128 stands for zero in the data rows.
Here are some numbered points:
[142 136 136  99 111  96  59 109 100  81 150 184] 0
[128 166 117 108 117 144 115 142  99 118 119 151] 1
[106 146 121  94  95 130 106 152 125 118  97 136] 2
[127 147 138 122 106 122 113 164 104 153 146 141] 3
[144 100 108 114 127 153 152 114 135 126 139 158] 4
[174 145 122 106  88 112 111  51 140  97 109 178] 5
[139 137 135 147 118  68 118 131 119 138 134 142] 6
[ 59  59 187  76 170 170 203 176 129  74  81  63] 7
[147 100  94 127 150 133  76  63 159 129 144  95] 8
[ 88 143 138 184 147 116 104 117 143 157 124 110] 9
[128 170 143 160 143 153  99 105 126 175 107 137] 10
[  9  33 122  99 190 164 183 182 146  63  99  75] 11
[168 157  99 173 118 105  79 154 145 123 115 127] 12
[131 158 117 118 126 121  79 126 131  87 106 153] 13
[119 126 155 106 146 109  97 120 127 124 135 136] 14
[141 158 146 114  95 107 153 156  93 105 156 149] 15
[137 116 154 127 136 117 118 129 145 188 168 120] 16
[155 163 145 119 116 117  82 142 130 132 104 154] 17
[137 126 152 141 124 101  99 115 126 115 147 158] 18
[138  93  66 134 118 189 138  89 203 132  85  57] 19
[155 106 124 132 132 175 148 106 163 117  67 122] 20
[231 125 102 119 143 147 105  88 153 103 109 126] 21
[149 153 168 113 103 117  98 163  91 146 146 159] 22
[156 133 141  88  86  98  79 152 119 114 167 162] 23
[145 129 152  97  96 141 147 138 137 164 151 160] 24
[128 167 145  81  93 100 120 184 112 116 157 133] 25
[156 120 130 145 136  69 112 122 105 148 170 102] 26
[118 150 153 109 128 127  99 115 132  97 147 165] 27
Which point above is nearest to each new point by angle? Its number follows each.
[156 204  82 111  91 121 107  89 142 121 145 182] 5
[161 149 138 133 123 145  85 149 142 155 157 116] 16
[138 182 157  88  64  80 139 172 107 103 192 179] 15
[ 93 117 138 153 158  99 165 159 121 128 160 120] 11
[172  97  62  83 129 242 163 164 217  16  30  89] 20
[139 118 109 146 126 125  81 105 140 132 160 111] 8
[129 102 137 138 153 106 106  96 149 131 142 113] 8
[105 129 112 132 139 122 153 138  94 116 140 126] 11
[107 179 138  87  89 104 137 169 138 103 134 115] 25
[ 85  19 158 177 153 111 138  71 111 109 121  87] 11
[114 151 143 104 148 101 111 127 116 159 157 139] 14
[121 158 101 117 124 133 151 134 161 116 102 105] 19
[151 177 100  95 118 114  63  90 124 136 153 155] 0
[134 127 121 159 136 155 119 146 107 155 130 141] 10
[106 132 147 118 125 156 113 129 158 133 114 115] 19
[154 171 108 169 129 130  71 117 122 112  93 109] 12
[123 131 125 134 137 145 142  92 148 149 122 101] 19
[134 158 128 124 151 120 128  94  93 160 155 126] 26
[155 135 149 106  79 121 162 144 114 109 145 165] 15
[138 150 162 148 116 101 116 157 106 136 146 150] 22
[148 154  99  90 129 144 122 108 137 134 136 131] 21
[125 114 157 129 135 151 129  69 145 146 143 113] 8
[168  91  59  64 120 246 218 158 245  35  47  89] 20
[107 143 135 104 127 131 132 161 156 114 162 154] 25
[ 99 135 149 107  97 141 149 155 126 142 165  85] 25
[129 104  97 105 151 186 199 156 178  95  67 122] 20
[134 142  94 127  92 102 100 145  87 122 144 141] 23
[139 133 108 120 146 131 140  87 152 111 106 158] 5
[107  71 102 117 178 180 123 137 137 112  88  68] 11
[120 132  88 161 126 174 125 141 138 130 119 147] 19
[142 116 103 140 132 131  80  72 121 160 148 140] 8
[134 121 126 100  84 141 113 125 173 150 136 183] 24
[158 115  62 146  97 180 111 123 140 144 126  85] 19
[131 117 108 163 125 147 116 134 129 139  92  77] 19
[ 91  81 180 183 165 107 181 106  79 150 146 112] 9
[140  97 112 121 152 113  79  96 146 144 133 140] 8
[107 155 110 103 140 119 163 131 169 103 124 134] 11
[ 60  78 226 163 146 133 144 109 116 142 130 110] 7
[ 65  62 135 134 131  99 160 122 122 129 118  84] 11
[149 146 134 130 152 101 143 113 127 124  92 128] 21
[155 158 127 118 157 154 133  95 141 104 123 112] 21
[ 97 142 134 142 118  91 128 181  76 141 134 148] 3
[145 109 117 168 182 171 155 104 109 136 101 122] 20
[180 130 112 116 142 177 218 138 181  78  29  83] 20
[133 121 121 120 111 134 113  87 147 111 141 136] 5
[115 145 115 127 152 176 139 106 158 121 137 125] 19
[134 148 139  81 110 133  88  92 133 135 107 159] 5
[119 139 138 153 112 129 117 100 114 131 115 142] 10
